Each path is a new rotation, seen through one point. The rows after it are directions, each followed by how far the rotation turns it, in degrees each step (0 if it stays put).
Each turn is a multiple of 5 degrees from 10 to 175, or 0.
Rotation 1:
[ -6  13  30   1   3   1  15  -9  -5 -14   6 -24  -2  16]
[  5  11  26   1  13   7  -3  -6 -17 -10  -8 -30   5  10]
[  7   3  21  -3 -13  10  -8 -16 -15  -9   6 -32   9   2]
[ -7  12  29  -3 -21   5   2  -2 -14   4   2 -26  -6   6]
[ -4   1  28  -2   0   6 -13   4 -25  10 -10 -22  -7   3]
[ -5 -16  25  -6  -8   5 -21  -8 -20   5  11 -19  -3  -5]
[-21  -9  33  -5  -9  -4  -1   0 -11   4  18 -14 -14   2]
[-16  -8  34  -1  20  -1  -6   4 -15   2   5 -12 -12   4]
[ -8 -18  26  -3  17   1 -10 -13  -7 -11  18 -18   1   3]
[-12   1  30  -1   3  -1  10 -13  -2 -16  21 -18  -3  11]
[ -5  10  31   3  20   3   7  -5 -10 -13   0 -22  -1  15]
[  7   3  22   0   9   9  -7 -15 -14 -16   4 -31  10   7]
[ -1  12  24  -2 -17   6   3 -12 -12  -9  10 -30   3   6]
Speeds:
[  4   4  -6   7   3   0  -6   6   4   4  10 -11  -9   2] | 0
[ -8 -11   3  -2  -2  -3  -7   5  -3  10   4   7  -7  -5] | 35
Rotation 2:
[-15  15   7  -9 -17  21  14   1   6 -13   5   2  10 -12]
[  4   3  -9   0  -1  33   2 -17  -5   7   7 -15  18  -3]
[ -5  12  -8  -5 -19   9 -26  -7   6   0  22  -1  13   6]
[ -3  14  -4   4  16 -10  -6  -7 -12   6  23   3  24   5]
[-22  15  -1 -15   4  -4   4  -6   2   0  15  25   6 -11]
[ -3   7   6  -3  16  18  18 -24   6  17   3  10   8  -8]
[ -2  13  10   0  -5  21 -14 -19  24  -9   3  10  -1  -1]
[ 13  16  18  20   7  14 -10  -8  -5  -3  11  -1  18   1]
[  0  13   6  -3 -11  13  -6  11 -12 -17  23  18   7  -8]
[  8   6  -1  -8  -5  13  20  -1 -14  16  21   8  19   2]
[ -3   7  -9 -25 -11  12   7 -13  14  -8  16   3  10  13]
[ -9  19   4   4   5   3   3 -17  10   3   5 -17  29   8]
[-22  18  -7  -2   4  12 -16  -7  -2 -18  10   0  11 -18]
Speeds:
[-6  2  3 -6  4 -1 14 -6 10 -4 -8 -2  0  2] | 65
[ 6  1  1  3  0 -5 -9 -6  9 -2  1 -5  2 14] | 85
[  4  -4  -8  -6  10   5  -3  -3  -3 -14   3   2  -6   0] | 175
[  3   5   7 -12  -4  -1  -5 -10  -9  -1  -3   1   7  -4] | 0
Rotation 3:
[ 14 -17  -7   5 -11  -2   5   0   1 -26 -13 -14  23  12]
[ 13  -9   4 -10  -6   3  24  -4  -8 -14 -12 -25  -1  23]
[  4 -22  19 -11   1  23   0  -7  -8 -19 -11  -3   1  16]
[  5 -22   2   0 -16  17   5 -15  -1 -27  -6 -13  -3 -14]
[ 20 -24 -10 -23 -10   4  -1   1   2 -11 -12 -18 -16  -3]
[  4 -18   4 -23  -5   4   5   1  -5  -7 -37   2   2  -8]
[ -7 -11  -7 -25   3   4  19   1  -6 -30  -7   4   2 -13]
[  7 -11 -13 -13   2   4  -4  23   5 -35  -8  -9   7   1]
[  4   6  -7 -11  -8  13  13  12  11 -17 -27 -21  11   5]
[ -3   0   0 -34  -7  23   7  -5   4 -15  -4 -10   9  20]
[  4 -19  -4  -9 -16  16  -9 -10   6 -24  -6   0  25   9]
[ 18 -15 -13  -5 -20  -5  14 -13   0 -18  -6 -19   8  10]
[ 17 -21   8 -20  -1  -2   7  -4 -12 -12 -17 -10   0  24]
Speeds:
[  2  -3  -7  -8 -10   0  -8 -10   4   9  -1   3   2  -5] | 60
[ -2  -1   5  12  -2   2  -3   0   2   0 -13   3  10  -6] | 140
Rotation 4:
[ 17 -21   0  -4   8 -14  15  15 -11  10  -9  -5  18  15]
[ -2  11 -11 -15  17  17  14  -2   5  11  -2 -24  16   7]
[ -5   3  -1   1  19 -19   3  24   7  -2   9 -25 -14   8]
[  1  -5  -7 -12 -10  10  11  10  21 -13 -21 -16 -15   4]
[ 27  -8  21   0  -6  -8  15  -1   7  -5   7 -15  -2  23]
[ 5 -9 -6  6  1 -4 21  5 23 15 -6 -5 28  3]
[-16   8   7   5   1   3  15   6 -13   3   4 -33  14  11]
[ -6  18 -16   7   7 -15   6  -2  24 -16  -3 -24  -4  -5]
[  8  -5  13   3 -15 -15  14   7  -4  -6 -26 -17 -18   2]
[ 23   0  -6   2 -13   0  12 -26  18  12  -6 -13   3  13]
[ -4  -6   9  12   6 -23   5   5  -2  23 -12 -10  17  19]
[-15   6 -29  -3   2   6   4  -5  -4  -5 -11 -22  13  14]
[  6  17   4  -8  20 -24  -3   1  -5 -13  -9 -19 -10  11]
Speeds:
[-2 -1  0  3  3  4  3 -1  0 20  6 -3  4 -3] | 80
[-3 -3  0  1  2  0  1 -1 -4 -4  1  5 20  8] | 70
Rotation 5:
[-13 -10 -18  19  -6  22  -4  -7  27   0 -16  11 -11   5]
[  8  -4   5  22  -2   8  15  15   4 -25 -22  15  -7   3]
[ 28  10   3   4  13  16  22   1   1   1 -10  -4 -19  21]
[ 17  11 -13   1 -17  -5  -2 -14  21  10 -20  -6 -23   8]
[ 16 -12 -24  20  -8  -3 -11   8   8 -14 -23 -20  -1  -3]
[ -3 -10 -12   9   0  34   9  -2   4 -17  -5 -18  -6  16]
[ -7 -11 -11  -1  -4   2  26  -8  15 -11 -13  16 -26  12]
[ 15   5 -14  14  22  -1   7  13  15  -1 -25  10 -18  -5]
[ 25  17  -4  13 -12  27   2   1   9  -2 -12  -6 -11  -5]
[ 23 -17 -13  16 -24   0  10 -16   5  -1  -7  -5  -6  19]
[ -1 -10 -12  11  11   1 -11   0  14  -5 -26 -14  -6  30]
[ -5   9  -7  -8  -4  13  11   8  10 -28 -21 -15 -21  -1]
[ 15  -9 -27   1   6   8  29  -3   6  -4  -2   0 -19  -9]
Speeds:
[  4  -2  -9  -3  -7   6   6  10   2   4 -11   2   0   7] | 0
[ 2  1 -3  3 17  8 -4  3 -1  8  2 -5  4  5] | 135
[ -6   0  -1   5   3  -9 -12   5   7   1 -10   5   0  -2] | 110
